In the data rows, 128 means zero.
Some points, one per row:
[124 125 124 101 154 103 111 132 138 108 123 145 100 120 149 134 119 123 150 151  84 167 176 135 163 156 114 134 135 107 106 126]
[126 133 134 127 126 122 120 137 130 119 133 128 160 117 123 119 124 105 106 142 163 109 101 128  95 136 161 137 125 133 139 129]
[119 113 123 111 164  83 112 127 127 106 133 139  89 101 172 130 110 122 186 149  89 171 191 128 194 174 107 141 143 101  98 123]
[133 122 107  85 149 177 120  80  95 160 103  86  91 172 131  91 155 122 151 120 169 112 107 136 159 159  94 157  99 202  88 110]
[133 144 122 110 121 144 119 127 137 127 113 135 128 148 104 122 139 122  95 135 129 124 110 138  91 116 139 127 118 141 135 127]
[134 125 109  98 141 166 124  93 106 149 106 107  93 162 122 111 148 135 148 120 137 125 121 132 135 141  95 140 109 173  97 116]
[127 134 135 125 127 121 122 135 126 118 130 128 167 118 127 113 125 102 112 143 169 105  94 131  85 135 162 137 128 136 139 131]
[138 150 110  93 118 164 110 110 129 141 109 118 140 164  86  99 155 120  83 136 179  94  65 134  57 119 146 138 104 182 124 123]
[133 129 115 108 131 166 123 100 116 147 111 106 108 159 117 109 148 127 131 120 155 112 104 134 115 133 111 139 109 173 113 118]
[122 140 138 123 130  78 102 162 159  87 139 164 156  93 135 136 107 110 105 168 104 150 148 136 100 141 172 127 141  83 145 136]
[114 115 163 159 133  63 136 163 109  97 176 117 223  60 159 111  99  63 144 161 230  78  78 111  83 170 216 155 147 113 154 140]
[127 125 118 106 144 124 117 118 125 125 119 130 103 134 134 127 129 137 151 134 102 151 156 134 152 144 107 133 124 130 107 123]
[125 140 134 123 125  93 107 154 151 102 134 150 152 108 125 131 116 109 102 155 126 133 127 136  97 132 165 129 135 105 141 135]
[135 184 123  96  99 119  85 172 203  64 115 199 147 144  67 139 133 133  18 170  70 153 116 161  29  78 188 100 121  91 176 143]
[149 245 117  59  61 115  44 213 255  11  86 255 174 172   3 156 139 155   0 208   0 193 123 199   0  12 240  62 109  45 240 157]
[121 110 105  95 164 132 108 104 105 116 117 110  82 128 163 117 126 122 202 138 121 150 165 124 178 183  82 154 127 148  80 115]
[122 154 153 113 134  56  91 191 167  58 142 181 196  81 126 129  97  76 106 196 127 140 123 142  59 143 223 133 149  73 164 141]
[131 124 118 107 143 147 125 104 110 136 110 108 109 148 127 111 143 128 143 125 147 121 118 127 125 143 110 141 115 163 106 119]
[129 134 130 122 127 132 125 127 120 124 130 120 154 128 118 111 129  97 106 141 176 102  88 130  95 137 159 140 119 148 139 129]
[144 142 109  87 122 230 133  66  96 167  83  71 142 195  79  72 180 106  89 109 249  49  12 128  33 126 137 155  77 247 120 109]
[138 141 104  84 133 171 113  97 131 138  95 124  78 175 105 114 151 133 116 125 111 138 126 141 114 123  99 130 106 166 107 119]
[130 139 147 121 120 117 107 138 131 108 130 112 200 118 111  97 131  61 107 155 228  73  48 122  29 149 202 156 115 163 153 126]
[128 135 132 125 125 120 122 140 133 122 131 132 154 120 121 121 126 104 106 143 153 115 105 130  86 133 157 134 127 129 143 131]
[122 112 119 102 158 114 120 111 114 111 124 121  94 120 158 123 125 131 177 142 115 153 168 128 176 175  96 149 133 134  85 119]
[123 114 101  84 172 109 105 105 133 120 101 133  41 127 169 127 124 147 192 142  57 193 215 133 217 178  67 141 134 120  76 115]
[122 102  83  64 191 119  99  84 114 125  93 125   0 140 179 130 125 152 224 138  31 215 248 133 255 198  19 147 128 133  40 107]
[128 129 116  95 147 131 110 117 130 121 113 134  91 142 132 126 132 144 149 137  91 159 162 138 158 145 101 134 119 133 105 120]
Here are 24 more points, each followed by its number:
[138 141 103  84 136 175 112  96 127 138  89 121  92 179 105 113 156 145 107 123 118 132 119 142 106 121 103 131 104 173 107 115] 0
[133 158 122 106 113 132 105 145 167 105 112 163 134 147  92 131 135 133  61 148  94 142 123 146  75 101 152 113 120 116 150 135] 1
[121 128 142 135 130  90 120 154 138 103 145 142 160  97 140 129 111 108 125 152 139 128 128 126 118 143 163 133 141 103 142 136] 2
[139 131  99  84 143 200 125  63  89 165  86  82 100 195  97  85 168 118 146 112 184  95  80 127 110 141  95 154  97 224  94 107] 3
[128 137 138 116 127 132 117 135 128 132 128 117 190 127 109  97 135  75 103 151 214  77  57 126  49 145 186 150 120 161 152 127] 4
[130 137 127 116 124 142 123 123 121 124 123 121 140 137 116 112 137 110 102 135 163 106  93 135  94 129 146 137 119 151 129 126] 5
[103 109 199 188 130  11 131 199 105  85 223 117 255   0 180 105  67   1 135 190 255  45  47 102  54 199 255 174 173  88 170 147] 6
[110  97 112  91 191  31  88 143 137  74 145 152  53  77 199 137  89 123 222 172  44 215 253 122 243 212  87 150 161  71  76 118] 7
[109 116 176 169 128  35 125 183 125  93 191 127 250  32 170 117  80  41 128 176 243  75  76 107  84 181 245 157 158  91 167 144] 8
[134 147  90  62 142 134  93 106 156 122  94 147  63 169 116 123 143 155 106 144  65 172 164 151 125 137  98 131 109 142  93 120] 9
[143 217 119  76  75 118  69 190 255  66  98 243 168 160  33 151 137 140   0 189  17 176 120 181   0  41 206  79 113  67 208 151] 10
[127 122 116 107 148 122 120 116 124 123 117 128  95 133 142 127 128 137 158 131 100 152 161 130 165 147  99 134 127 130 103 121] 11
[127 125 118 110 144 127 120 118 131 123 118 129  98 134 139 128 127 136 143 132 105 148 154 131 150 142 105 133 126 130 112 123] 12
[122 145 133 119 128  80 102 167 161  86 138 166 163  95 127 132 109 104 112 169 113 143 138 142  94 137 181 128 139  87 154 139] 13
[126 139 140 124 126 115 124 142 134 113 139 127 180 112 116 109 125  81  94 154 197  91  73 128  68 141 188 145 121 139 156 130] 14
[118 117 112  78 171  80  88 132 123  90 116 151  59 113 162 134 113 128 192 164  48 201 218 150 217 177  96 141 138  99  86 121] 15
[130 143 108  88 137 123 101 130 158 113 109 157  92 140 122 134 130 147 106 151  67 170 166 149 134 132 118 125 121 115 120 129] 16
[125 116 121 117 148 122 125 112 111 125 130 116 104 124 147 120 128 125 160 132 130 137 146 123 161 158 108 142 130 137 107 121] 17
[132 132 122 116 125 161 130 106 116 148 115 107 136 151 112 107 145 117 118 122 175  98  85 127  94 128 132 139 112 171 122 121] 18
[116 117 159 158 129  74 127 160 123 116 168 119 203  68 149 114  99  72 137 158 220  82  83 112  89 164 205 152 146 115 150 134] 19
[143 192 116  68  95 156  84 150 200 108  91 189 136 179  51 129 149 139   0 167  75 145  98 168   1  69 180 104  99 124 174 134] 20
[120 121 124 114 152  76 107 140 148  97 131 148 105 102 156 139 111 124 155 153  79 172 187 134 172 162 112 134 144  95 109 128] 21
[122  99  96  60 196 104  98  87 110 114  99 127   6 135 185 128 127 155 225 139  27 219 253 135 255 203  14 150 127 130  48 102] 22
[131 123 110 103 141 150 125  99 115 143 111 108  97 152 130 115 142 127 152 123 138 128 126 129 144 145  97 141 113 164 101 119] 23
Which three of these numbered points are nearest to each point below by angle, seen from the average point of the first points? Their numbers follow each, nearest first.
[130 124 117 107 139 142 126 105 115 134 113 109 106 146 128 115 138 126 145 126 145 123 121 125 131 143 111 141 117 160 107 118] > 23 3 17
[134 145 107  81 135 146  97 109 142 118 100 144  83 164 110 121 143 142  98 141  82 160 149 145 108 127 109 126 113 141 111 120] > 9 16 0
[130 130 134 116 123 145 131 105 100 141 131  94 163 137 109  91 138  89 136 136 233  69  48 124  60 149 166 157 107 187 135 119] > 4 5 18
[158 157  64  34 128 255 101  36 114 185  35  89  23 255  58  88 202 177  91 102 130 118  83 147 105 107  53 139  58 255  82 103] > 0 3 23
[127 140 137 126 120 116 117 144 141 119 129 134 174 114 120 118 123  99  99 153 171 104  90 135  72 134 174 137 128 131 147 132] > 14 4 19
[137 162  89  44 139 164  82 101 170 127  87 158  58 193  99 116 161 164  66 148  55 175 153 159  92 119 105 123  95 151 104 117] > 9 16 0
[126 131 136 124 128 112 120 139 126 117 140 124 171 112 126 111 123  85 119 148 182  99  90 129  80 144 171 143 127 138 137 130] > 14 4 19
[139 156  83  51 143 155  87 105 146 101  84 152  64 188  89 117 155 149 104 150  56 177 155 160 109 122  91 125 108 152 105 118] > 9 16 0
[140 155 112  90 116 191 104 107 126 128  92 119 125 180  76 102 162 115  68 135 165  98  66 144  52 110 145 134  94 186 138 120] > 5 18 3
[127 135 138 127 123 119 122 138 120 119 134 129 160 120 120 117 127 106 111 144 166 107  94 129  83 134 166 137 126 134 141 131] > 14 4 19
[125 130 125 113 141 103 114 138 145 102 129 145 121 116 138 131 119 126 127 146 102 152 155 132 136 142 128 130 135 110 124 129] > 21 7 15
[108 109 192 189 125  34 133 192 112 102 190 110 255  12 178  93  77   5 146 186 255  33  29 102  44 198 255 175 161 107 168 140] > 6 19 8
